Questions about the row below.
1) Find the 3rd entry.
2) Find the last entry.
3) Find the third entry from the right.
4) Find the second entry from the left.
5) Find the entry just left of 126.
6) Find the fourth entry from the end.
7) Find the entry just right of the centre entry.
(140, 124, 134, 139, 139, 125, 126, 130, 129, 132, 114, 117, 105, 134, 135)
1) 134
2) 135
3) 105
4) 124
5) 125
6) 117
7) 129

B =
[[131 124 128 126 149 121 131 127]
 [138 131 124 131 123 126 117 136]
 [124 134 101 141 139 141 131 128]
 [120 120 107 143 122 123 130 127]
 [145 106 125 133 149 128 123 122]
 [129 110 118 121 128 130 127 135]
 [115 122 126 130 134 132 117 125]
 [127 127 129 126 109 124 125 138]
 [125 127 126 126 127 129 129 129]
 [118 145 124 130 128 132 128 130]]
Indices start at 1.
The entry in the top-right corner is 127
Which number is the entry in the top-left corner?
Answer: 131
Which number is the entry in row 3 and column 2?
Answer: 134
Which number is the bottom-right entry?
Answer: 130
The entry in row 1 and column 3 is 128
The entry at row 1, column 2 -> 124
Which number is the entry directly above the smallest entry?
Answer: 124
Which number is the entry in the bottom-left corner?
Answer: 118
Which number is the entry directly below 101?
Answer: 107
The entry just right of 109 -> 124
The entry just right of the smallest entry: 141
Which number is the entry at row 3, column 3?
Answer: 101
The entry at row 2, column 1: 138
Which number is the entry at row 3, column 1?
Answer: 124
The entry at row 2, column 2: 131

Questions about the array below. Rows and columns are numbered from 1.
1) Report the entry in the bottom-left corner.
2) Report the minimum.
3) Report the entry at row 1, column 2.
4) Report the bottom entry of the column that holds the largest entry.
5) Report the entry just right of 106.
6) Report the entry directly below the smallest entry.
7) Report the entry at row 1, column 1.
8) Report the top-right entry.
[[128 118 117 125]
 [125 125 132 119]
 [130 124 105 132]
 [115 130 106 136]
 [113 123 131 122]
 [127 119 120 124]
 [127 112 124 121]
 [135 120 104 131]
 [134 125 119 124]
 [116 122 108 133]
 [118 118 115 128]]
1) 118
2) 104
3) 118
4) 128
5) 136
6) 119
7) 128
8) 125

113	117	117	103	112	130	117	120
149	128	118	126	114	108	145	138
110	134	121	120	136	132	139	140
126	107	128	103	113	119	105	124
Counting starts at 1.
What is the bottom-left entry? 126
The entry directly below 108 -> 132
What is the entry directly above 139? 145
The entry at row 3, column 1 is 110
What is the entry at row 1, column 2? 117
The top-left entry -> 113
The entry at row 2, column 1 is 149

a =
[[149 130 147 105 127]
 [129 127 128 128 130]
 [130 126 126 128 131]]
Rows and columns are numbered from 1.
Which number is the entry in the top-right corner?
Answer: 127
The entry just right of 149 is 130
The top-left entry is 149
The bottom entry of the column that holds the smallest entry -> 128
The entry in row 1 and column 3: 147
Which number is the entry at row 2, column 1?
Answer: 129

W =
array([[124, 122, 144, 114, 119],
       [128, 118, 136, 141, 152],
       [120, 131, 140, 116, 128],
       [125, 126, 145, 128, 122],
       [123, 132, 131, 140, 140],
       [115, 144, 125, 120, 141],
       [121, 139, 133, 115, 142],
       [112, 116, 131, 119, 123],
       [121, 120, 125, 137, 119],
       [117, 141, 125, 116, 148],
       [124, 130, 119, 116, 122],
       [122, 133, 124, 133, 133]])
The entry directly below the smallest entry: 121
The entry in the top-right corner: 119
The maximum: 152
Which number is the 1st entry in reading order? 124
The entry in the bottom-right corner: 133
Which number is the entry just left of the largest entry? 141
Which number is the 3rd entry from the end, reading row by row? 124
The minimum is 112
Which number is the bottom entry of the column that holds the smallest entry? 122
Which number is the entry directly above 136? 144
The entry directly below 136 is 140
Which number is the 3rd largest entry? 145
Which number is the entry directly below 145? 131
The first entry in the row that holds the largest entry: 128
The second smallest entry is 114
Which number is the 2nd entry from the end, reading row by row? 133
Which number is the entry directly below 139? 116
Which number is the entry just left of 142? 115

Read these off the matrix that follows. Indices start at 1.
1) Find the entry at row 2, column 1.
2) Find the entry in row 1 and column 2.
3) Find the entry at row 1, column 3.
4) Find the entry in row 3 and column 1.
5) Find the entry directly below the smallest entry.
6) Find the entry at row 2, column 3.
7) Find the top-right entry.
8) Find the entry in the top-left corner.
131  135  132  129
131  137  121  125
112  117  142  146
121  132  130  130
128  133  132  130
131  149  129  110
121  130  131  131
108  114  144  136
121  130  142  127
124  130  132  131
109  115  151  131
131  132  134  132
127  117  136  134
126  132  132  131
133  136  124  125
124  132  131  130
1) 131
2) 135
3) 132
4) 112
5) 121
6) 121
7) 129
8) 131

M =
[[133 123 126 129 135 126 132 120 122 135 126 130]
 [134 120 131 125 132 127 119 124 134 130 128 129]
 [134 120 128 128 135 126 128 121 135 133 127 130]
 [128 133 126 127 132 129 134 120 134 138 126 131]
 [133 123 132 124 129 128 116 124 133 129 128 129]
 [135 118 129 127 134 127 124 122 103 131 128 129]
 [132 127 133 123 125 128 115 125 155 128 128 130]
 [130 128 126 128 134 127 134 120 127 137 126 131]]
Rows and columns are numbered from 1.
The entry in row 3 and column 1: 134
The entry at row 2, column 1 -> 134
Which number is the entry in row 1 and column 3? 126
The entry directly above the largest entry is 103
Which number is the bottom entry of the column that holds the largest entry? 127
The entry at row 2, column 3 is 131
Which number is the bottom-left entry? 130
The entry in row 1 and column 2 -> 123
The maximum is 155
The top-right entry: 130
Which number is the entry in row 1 and column 1? 133
Which number is the entry at row 3, column 3? 128
The top entry of the column that holds the largest entry is 122
Which number is the entry directly above the smallest entry? 133
The entry just right of 137: 126
Which number is the entry at row 3, column 2? 120
Which number is the entry just left of the largest entry? 125
The entry directly above 121 -> 124
The bottom-right entry: 131

125  123  117  112  138  105  121
The entry just right of 112 is 138
The entry just left of the largest entry -> 112

data =
[[122 119 120 125 126 136 117 135 144 122 131]
 [134 119 125 138 124 126 134 134 127 133 120]
 [126 123 100 127 123 139 130 143 139 120 140]
 [120 138 139 115 134 130 118 116 131 122 134]
 [131 120 127 125 112 128 125 140 132 115 119]
 [131 129 155 130 127 120 130 121 117 132 114]
 [126 117 133 123 118 129 116 132 141 117 120]
 [130 138 123 119 126 122 123 117 128 123 134]
 [127 135 124 125 128 129 131 128 122 125 134]
 [125 133 114 112 118 132 120 132 136 108 137]]
Rows and columns are numbered from 1.
The entry at row 1, column 3 -> 120
The maximum? 155
The entry in row 3 and column 1 -> 126
The entry in the bottom-left corner: 125
The entry in the top-right corner? 131
The entry at row 3, column 2? 123
The entry in row 1 and column 2 -> 119
The entry in row 1 and column 1: 122
The entry at row 2, column 2 -> 119
The entry directly below the smallest entry? 139
The entry just right of the largest entry -> 130
The entry at row 2, column 1 -> 134
The bottom entry of the column that holds the largest entry is 114
The smallest entry? 100
The entry directly above the smallest entry -> 125
The entry directly below 141: 128
The entry just left of 155 -> 129
The entry just left of 144 is 135
The entry directly below the largest entry? 133

Read these off the matrix that follows. Indices start at 1.
1) Which number is the maximum?
2) Which number is the entry in row 1 and column 1?
3) Which number is the top-right entry?
4) Which number is the entry just right of the smallest entry?
5) Which number is the entry at row 1, column 2?
6) Which number is the entry at row 3, column 1?
7) Which number is the entry in the bottom-right corner?
8) Which number is the bottom entry of the column that holds the smallest entry?
[[118 112 140 128 118 116 122 121 142]
 [127 127 114 126 107 127 130 129 136]
 [124 126 120 124 113 130 128 127 132]
 [118 124 127 149 124 126 121 114 130]
 [137 142 103 122 120 136 134 137 126]
 [125 124 127 127 126 116 117 127 147]
 [120 124 120 129 132 125 123 127 145]
 [121 123 140 146 128 127 122 115 120]
 [118 119 138 141 124 126 122 118 130]
 [116 128 126 134 128 133 117 124 130]
 [131 128 126 120 120 132 133 134 131]
 [125 121 136 123 115 127 127 127 130]]
1) 149
2) 118
3) 142
4) 122
5) 112
6) 124
7) 130
8) 136
